Each named turn below is shown by a few rows before and after it. Which turns, in which order, take the first row of each later pair to the second? The first pair is answered.
turn F:
[ -4  -5   7  -7  -5  11 -24   1   6  39   8  -3   6] => [  5  -2   2  22 -24  15   2 -19  -6  11 -23   2  12]
[ -5  -6  -6  12  -1   2  24   3 -27 -24 -21  -6  14] => [ -9  -3  -6 -13  20 -20   9  28 -21 -21   3   1   1]
[ 26  16 -16   7 -16 -11  23 -37  11 -14 -32   6   8] => [ 22  21 -17 -24  12 -44   8  -4  19 -16  -2  18 -11]
turn G:
[ -9  -1  24 -28 -27   8  36   7 -17  16 -19  -1  23] => [  9   5  17 -30 -30   7  45  -2   3  -7 -24   3 -10]
[  3 -16   8  -8   5   7  -8  -1  -4 -15   1  -5  20] => [  7 -13   9 -18   2  -7  -3   5  -4 -17   2   3  16]
[ -1 -13  -4   2  10  13 -21   5  34   3  12   9 -12] => [-11 -16   0   0  11  11 -26  11  23  16  14   8   5]
turn S:
[ -3 -30   5  -7  -3   6  14   3 -17  10  12  13  13] => [ -1 -29   6  -9  -6   2  17   3 -16   9  11  15  11]
[ -6   5  12 -24  -5   4  -7   6   5  32   9  -1  -6] => [-19   1  10  -7  10  15 -14   5  -5  27  10  -7   7]
[ 26  14  -5 -17   0 -24  27   9  -1 -42 -12  13 -24] => [ 31  11  -1 -37  -2  -8   7   5  28 -13   5   0 -41]
[-12   0   6   5  11  -2  -1   4 -25  17   2 -11  27] => [ -5   5   6   2   2 -15  13   4 -31   8  -7  -1  25]
turn J:
[-2  3 -3 -8  4 -8  0  7 -1 -4  9  6 -4] => [ -5   2   0 -11   0  -5   4   8  -8   0   5   4   3]
[-25  -2  -4 -23  46  10 -25  21  10   2  29 -12 -10] => [-22  -1  12 -49  12  26   4  17  -3  29   8 -24   4]
[  4   1  -9 -13 -22  -4 -10  -1  22  18  -8  12  -6] => [-15  -2 -16  11   9 -10 -25   9   6   2   2  15  11]
turn X:
[-17  -3  -9  30   6 -14 -12  -9   9 -27   9   2   0] => [-27  -3  -6  16  18 -17 -12   7   0 -25  14   0   5]
[ 19  -3 -17 -11 -33 -22 -27  -3  34  33  11   2 -21] => [  9  -6 -17 -15 -19 -22 -37   7  29  37  22  -1 -16]
[ 10  11 -14   8  34 -18  -3   5  14 -47  13  16 -32] => [  7  11 -12   5  37 -19  -4   9  12 -46  15  15 -30]

Each pair is two turns apart.
[  3  -6  12  -2   4   2  16  12  -5   1 -15  -7  21] => [ 18   0   7 -11   3 -12  12  10  17  -6  -7   2  -6] | F J
[-10  -4   5  19   3  19  -4  -7  -5   6   2 -15  18] => [ -7   4   0   6  20 -16   1  16  -7 -19  12   4   1] | F F
[  9  -1   5 -15   2  30  -2  -9  25   8   9 -17 -24] => [-10  -5  -3  25  23  34  -5  -9  -3 -16   2 -17   4] | J F
[ 19  -3   1  17  14  -9 -23  -7  39  -3  26   3 -17] => [ 26  -1  18 -13 -26   7   8 -13  33  26   4  -8  -9] | J J
[ -3   7  -2   1  -1 -12 -13   4  -7   0   7  10  -7] => [ -6   5   3  -3  -4  -1 -15   2  -7  14   7   2  -2] | X F
[ 23  -2  -9  -4 -13   7   3 -20  -1  -7  -5   3   7] => [ 21  -4 -13   4  -5   3 -11 -22   5  -6   4   5   7] | G J
[ -8   1  17 -27  -7 -13   4  14 -17  25  10   1  22] => [ 26   7   2  -6 -14  -8   2 -18  26  -9   5   7 -27] | G X
[ 10  -2   2  26   8 -45  16  -1 -17 -43 -17  40   3] => [  2 -10  -5  58  17 -19  -6 -20 -11 -38 -13  26  13] | X G
[ -9   2   9  35   9   3  14  -2 -35 -11  -8   5  27] => [ 16   9   7  27 -13   2  32 -17 -15 -22 -20  11  -2] | S G
[ -8 -10   2 -21   4   5  16  10 -16   0   6   3  -3] => [ -3 -11  -3 -17  12   8   0   4   4   0  17   2 -18] | J S
[ 11  11  -4  -5 -14  11  12 -13  19 -23  -5  13 -22] => [ -1   5  -5  -2   5  26 -15 -11  28  -6  14   1 -19] | S X
[-15   1   6 -22   3   1  30  32 -32  -8 -23  -2   2] => [  7   4   3 -32  -3  14  30  18   3 -12 -20  -7 -35] | G S
[  0   9 -13  -3   3  -8  -9  -2  12  12  21   5 -11] => [  1  13 -11 -13   1 -17   7   7   0   2  12  10 -11] | J G
[ -6   7 -14  17  16 -14 -11   5  -1  -8 -12   6   9] => [ -3  10 -14   8  18 -16  -4  10   1 -15 -14   8   0] | X G
[ -5  -8  -9   9  41  28   7  22  -6  -4   6 -12  -8] => [  1  -3  -9  20  26  18  28  16 -21 -20 -14  -2  -1] | F S
[-14   0   4  -8  14  32   5  13  -6  -4  -4 -15   7] => [-11   4   9 -20   1  18  18  19 -13  -3  -9  -7   8] | X G
[  4   5   0  -6   9  33  -8 -25  17  -6  -5 -20 -42] => [  0   2   5 -17  -3  23 -24 -22  20  30   7 -19 -27] | G J
[-12  -4   3 -15   1  23 -11   2  -9   2   8  -6   9] => [ -6  -2   5 -20 -14  19  -2  -2  -9   9   3  -1   9] | G F
[ 17  18  -9 -17   3 -18  -8  14   9 -26  17   9 -22] => [-11   5  -1 -11  14  14 -32  14  -3  12  27 -15  14] | F J
[ 11  10  -9  11  -7  11  10   3  12 -29  -6   0 -20] => [ -8   7  -9  23   8   7   6  13 -12 -30  -6   0   6] | G F
[ 13  -4  20 -18  -8 -12   3 -13 -25  -2   3  32   5] => [  7  -9  22 -27   2  -1 -14 -11 -17  17  18  23   6] | F S
[ 11   6   8 -33 -16  -2  15   4  11  15   3  -2 -16] => [ -2   3 -12  12  24  -8 -19   4  13 -16  20   5 -14] | F J
[ -4   5  -6  -4  11 -18  11  11   0  -7  14  -8 -13] => [ -7   4   1 -14   2 -10  19  12  -7   6   9 -13  -4] | J S
[ 10   1  -4  16   9  25   2 -14  18 -24  -6 -11 -22] => [-17  -3   6   5  18  24  15  11 -21 -18 -11 -15  13] | F J
[ 12  -3   6 -22 -27  -3   6   4  10  32   1  -2  -3] => [  9  -7   4  -8 -26  16   2  -8  13  32  -3 -11   1] | F S
[-17  -7   7  -6 -12   3   4 -10 -29  31  -2   1  48] => [ 21   9   1 -24 -29 -30  32 -11  -6  -5 -12  25  -4] | S G
[  3  -3   1  23  22 -11   2 -18 -11 -13   8   8  -5] => [ 19   0   4   8   3 -10  11 -27   4  -5   4   8 -23] | J J
[ -4 -14  21 -20 -11  29  16  -6 -13  20  -9 -14   7] => [  1 -13   0  15  27  17 -22 -13  16 -14  16  -2 -22] | J S
[-32  -1   7  11  20  13 -10  14 -25  -1   6 -13  30] => [ -9   5  -8  18  28  -3 -32   4  15 -19  24   1 -13] | J J
[  2  -4 -12  15  -5   8  -3  -8   6 -10 -11  -6  -1] => [  1  -1  -8  -6 -11 -20   2   9  -4   0  -5   7   4] | G G
[ 23  -5   8  15 -22  -8  18  -8 -18   7  -4   7   9] => [ 11 -12   4  30  -2  -4 -10  -7 -13  15  13   2  17] | X X
[ 10   6   2 -27 -21 -35  14  10 -13  17  -5  23   9] => [ 20  -1 -17  22   2   8 -19 -29  29 -10   2   5 -22] | G X
[ -5 -10   0  14  16   0 -30 -10  21  11  13   4  -1] => [-11  -8   6  13  -1 -17 -18  -4  -3  21   3  14  26] | F G
[ 17   9 -10  19 -27   8   9 -23   1 -12 -25  15 -14] => [  4   6  -5 -22   1  -2 -28   8  18  25  20   9 -23] | F F
[ -2   4  -7  -6   4 -17  -5   0  -1  -8  14   8   9] => [ -7   2  -3  -4  -1   2   8  -3 -14  -7   1  -3  21] | G J
[  2  -9  19 -18  -9  11 -28   3  11  29  36   0 -12] => [-21  -9  25 -23   9  13  -6  27 -26  10  25  -4   9] | S X
[ -7  -6   3   8  -3  26   5  -7  -3  -1  -2 -16   1] => [ -2  -5  -2  17   1  22   2 -10   3 -12   1 -11  -8] | J S
[ -9  -5 -11 -24 -26  11  15  -8 -25   7  -3 -15   9] => [  8   2 -27 -13 -10 -17   5  -8  -4 -28   9   6 -25] | F J
[ 26   3  -1 -10 -28 -23  -1  -7  14  14   1  15  -8] => [ 12  -6  -6  12  -5  -5 -32 -12  20  24  17   3   3] | X S
[-16  -5  -3  14  16  12 -10   7   0   1   6 -11  13] => [ -7  -4   3   3  -4  24   3  -2   4  13  -4 -19  11] | J S
[-10 -27  -8  -5  -7  11  14  -2 -16  18  -6  -3   5] => [ -1 -23  -8 -21  -9   2  12   3  -3  22   2   0 -10] | G S
[ -3  11 -13  20  26 -39  -3  22 -12 -53   6  24   4] => [ -1   6  14  -9 -29  20  46   1 -30 -12 -38 -11  29] | G J
[  1  -6   2  -1  -2  15  13  -5  -5 -18 -13  -6  -3] => [ -6  -8   4 -20  11  10  -4  10   3  -2   7  -8  -9] | F F
[-17  -6  -5  -4  18  19 -12   0 -21  -2  -6 -21  17] => [ -4   3  -1 -34   4  -6  13  13 -24 -12 -13  -8   1] | X G
[-12   0   7  27   1  -4   8   7 -10  -4  -9  12  15] => [ -9   4   9   8   3 -18  14  20  -9  -6  -4  19   5] | F X
[-18 -12  -7   0  34   1  11   6 -41 -15  16  -2  18] => [ 11  -2  -5 -35  14 -25  24  11 -17 -15  20  13 -19] | G S
[ 16  15  16 -22 -42 -22  15 -14   7  33  -3   7 -12] => [-13   4  -8  52  27   0 -26 -18   1 -18  13   0  -2] | G J
[ -5  -2   6   3 -13  -2  14   8  -3  -8 -18   4   9] => [ -6  -6  -1  23  -8   3  -5  -5   8  -5 -10   4  11] | X X
[ -6  -6   8 -17   5   7 -16   9  10  21  10  -3   3] => [  5  -4   4 -13   5  13 -13   0  23   6   7  -4 -17] | G G
[  3 -16  -4  16 -14   7 -12  -1  -2  24  -3  -5   2] => [  4 -12  -9  11  -5 -17 -16  10  -2  15   6   9  -5] | G J
[ 3 -3  2 -1  1 13  4  1 -4 -1  1  0  1] => [ 6 -2  3 -3 -5  7  7  2 -5  2 -1  4  2] | G X
[ 27   8   7 -26 -18   2  12  -3  14  12 -10   5 -14] => [  8   0   8 -24   0  19 -11   1  13  35   7 -10   2] | S G
[ 16   3   7 -27 -19 -12  11   6   9   5   3   1 -10] => [ 12  -4   1  -5  -9  11 -16 -12  24  15  13 -11  -7] | X S
[  7   7 -14  37   0 -44   0  10 -20 -10   3  17  17] => [ 16   6  -4  -5 -13 -40 -19  13   8  37  25   8   2] | S F
[ 17  -6   0   3  -2 -17  -8   2  15  -8 -10   9  -4] => [ -3 -11   5   2  10  -9 -15  13  -2   6  -5   0  20] | F J
[ -8  -5  -5  23  -2  -1 -12 -13  -6   3   0   4  21] => [  0   4  -2  -8  -1 -30   1   9  -5  -5   5  19   2] | X G
[  2  -3   9 -13  -3  -2  33  23  -8 -18   9 -16  -9] => [ 15  -3   5  -7 -18   5  30   3  11 -13   7 -16 -22] | S X
[-14   0  23 -36 -23 -16  14  17 -37  38  -6   6  34] => [ 22   7  -1 -22  -8 -41 -26  -1  32  12  27  27 -35] | J X
[-16   1 -13  16  31  -6 -23  30   6  -7  17  -1  -8] => [-16   1   9 -14 -11  17  16  26 -17  25 -12 -17  16] | J S
[ -1  -5   4   2  -7  -9   2  11  -8 -16   5 -10   6] => [  0  -5   5  -5  -5 -11  -3  15  -4 -10  12  -9   2] | X F
[ -2   5 -13   9   9 -14  23   1 -14 -31 -13   7   5] => [  8   7 -15   6   5 -18  21  -4  -1 -32 -11  11 -10] | J J
[ 12   7   0  -8  -5  -2  36   1  -2 -31 -17   3 -19] => [ 12   0  -2  11  -2  28  19 -20  13 -21 -14 -13 -19] | G J
[ 38  -4  -7  -7 -22 -27  18 -11   3  10  -7  -1  -1] => [ 22 -12 -15  16   3 -20 -24 -13  11  23  18  -6  10] | X X
[  5   3  -2 -18   2  10 -12   4  14  22   2  -7 -10] => [  4   1 -14  20  12  11 -18  -9  10  -5  -5  -1  -6] | F J
[  0  13  -9  -9 -24   1  11   4 -11   6 -11  -4  -8] => [ -6   9  -9   0 -19  15   6  -2 -13   9 -11 -12   1] | G G
[ -2   2   8 -32 -14 -36  -3  21 -16  31  11  14  23] => [ 12   3  10 -31 -37 -28   8   4  -9  35  -3  13  17] | X F
[-10   5  39 -33 -29 -19   7  12  -5  21 -14   6  -3] => [-10   0  36  -3 -37  14  10 -14  -7  16 -32  -7   7] | S F
[ 17  13  -4 -18  14 -28  -4   7  -7  -8   6   8 -19] => [ 11   2   1 -12   4  15 -21 -15   3  29   8 -19  -5] | S F
[  3  12  -2 -38 -10  -1  25   8   5 -19   4  -7 -17] => [ -9   2  -1 -28   4  31   2  -2  11  -1  14 -28  -9] | S G
[ 11   2   4   8 -10  11  20 -12  13 -13 -21 -14  -1] => [-14  -4   2  21  13  -2  -3   4  -7  -4  -6 -11  31] | J G
[-10  -7 -19  46  13 -21 -48 -14   9  -2  21  13  23] => [  1   0 -20  50  -6 -39 -23 -15  -1 -20   2  28  22] | F S
[-12  13  14 -16  22  -9   9  28 -17 -19   1  -7 -18] => [ -3  10  15  -7  12  23  15   7  -2 -20 -11 -23 -30] | J G
[ -3   5   4 -12 -11  -5  12   3  -8   5 -12  -1   5] => [  5   6   2  -5 -17  -6  10  -6   0   2 -14   3  -1] | F X
[ 11  -7  -6  -7   8   3 -24  19   6  15  15   1  -2] => [  3  -5  -2 -13  13  -1  -5  33 -15   1   4   1   8] | S X
[  3   3  -4   2 -22   3  34 -19  -6 -16 -27  -2  -7] => [-15  -8 -15  34   9  12 -20 -26   5   1   4  -9   8] | X X
[  4  11  -8   6  -9 -16   8  -5 -13 -11 -20  11  10] => [ 16  11  -6 -11 -16 -14   0 -11  12   6 -10   8 -12] | J S
[  1  12   4 -22   5 -40  -1  30  -5   2   8   9  -7] => [ 17   9   7 -29 -14 -17  -4  10  21  21   7  -4 -24] | F G
[-15  -7   0  21  -3  13  -1  -7  -6 -14 -14  -7   2] => [ -3  -2  -2  15 -14  -3   7  -8  -1 -20 -18   3 -12] | S J
[-10  -5   3  14  -3   8  -7 -10 -17 -13  -9  -3   4] => [  5   0   1   8 -14  -5   0 -12  -8 -18 -10   7  -9] | S J
[ -6   6  -4   5   0 -22 -34   3   9  30  28   9  -6] => [-27   2   3  10   6  -6 -15  13 -29  26  10  -2  26] | G J
[  9   1  24 -34 -26 -31   1  15  -9  44  11   2  27] => [ 40   8  17 -18 -49 -19  27 -15  12   9 -16   4  -7] | F G
[ -3  -9  -3  14 -16  30  16 -22  18  21 -12  -1 -11] => [ 10  -1  -7   1 -11   8  22 -12  27   2  -9  13 -36] | F S
[  3   2   4  -4 -16  26  21 -16   6  12 -20 -15   4] => [  2   0 -11  25   9  18 -13 -22  23  -2   1  -8  -5] | X J
[ -4  -9  -7  27  12   0 -27 -16  -2  11  11   1   9] => [-12  -2   7 -19  14 -11   8  20 -28   7   3   2  10] | X X
[ 14  -5  14 -15 -51  33  44  -4 -10   4 -16 -11   8] => [ 13  -5   3  13 -20  48  41 -10  -2 -39 -16 -14 -11] | F G
[  1   1   4  -2  -6 -28  -2  12 -12  13   1   6  20] => [  2  -1   4   7 -14 -17   1   2 -14  15  -7   2  27] | F F
[-12  12   1 -23   4  10 -25  22  14  45  14 -34  -3] => [  0  16   6 -11 -33  28  21   1  -3  27 -30 -37   6] | X F
[ -1   8   3   9  -8  26   4 -15  18  -7   7 -17  -1] => [  0  14  10 -22 -18 -17  12  10   5   5  14   4   4] | G G
[  6   7   4  -9 -26 -18  -5  -9   0  25  -6  19  13] => [  2   6  -6   8  -2 -25 -27  -7   9  11  10  23   5] | J S
[ -1  -5  -7   4  11   3 -12 -11  -7  10  -1 -10  19] => [ -2  -2  -3  -7   9  -7   3   1 -19   3  -7  -4  21] | X S
[ 35  11  -1  -5 -26 -31  33  -7   8 -20 -18  24 -28] => [ 33   0 -12  27 -13  -9 -19 -33  41   4   8  11 -29] | X S
[  6  -9 -16 -15  23 -28 -25  17   4  -1  31   9 -11] => [  9  -7   3 -35 -23 -12  28  11 -27  12 -11   0  14] | J X
[ 20  -3 -18  -6  -7  15  12 -23  18  13   0   4 -23] => [ -7 -11 -17  18   4  25   6 -19 -14  18  -5  -4  19] | G S
[-12   3 -11  18  37  -7  -6  12 -14 -38   4  11   0] => [ -2   7  -7   5  21 -10  18  11 -19 -46 -10  15  -7] | X X
[ 10  13  10 -42  -2 -12  13  11   0  22  -8   2  -4] => [ 18   8   8 -17 -21   9   8 -19  10  30 -19  -6   1] | F X
[ -1  17  -3 -11 -11 -19   6  39  15 -29  25  33  -8] => [  1  17   4  -3 -37  -8  32  26  -4 -28  -2  30   9] | J X
[  4   3  20  -7  -8  12  12  -2  19 -11 -21  -8 -21] => [ -4   5  10  12  13  -6   3   8   8 -34 -15   3 -15] | J S
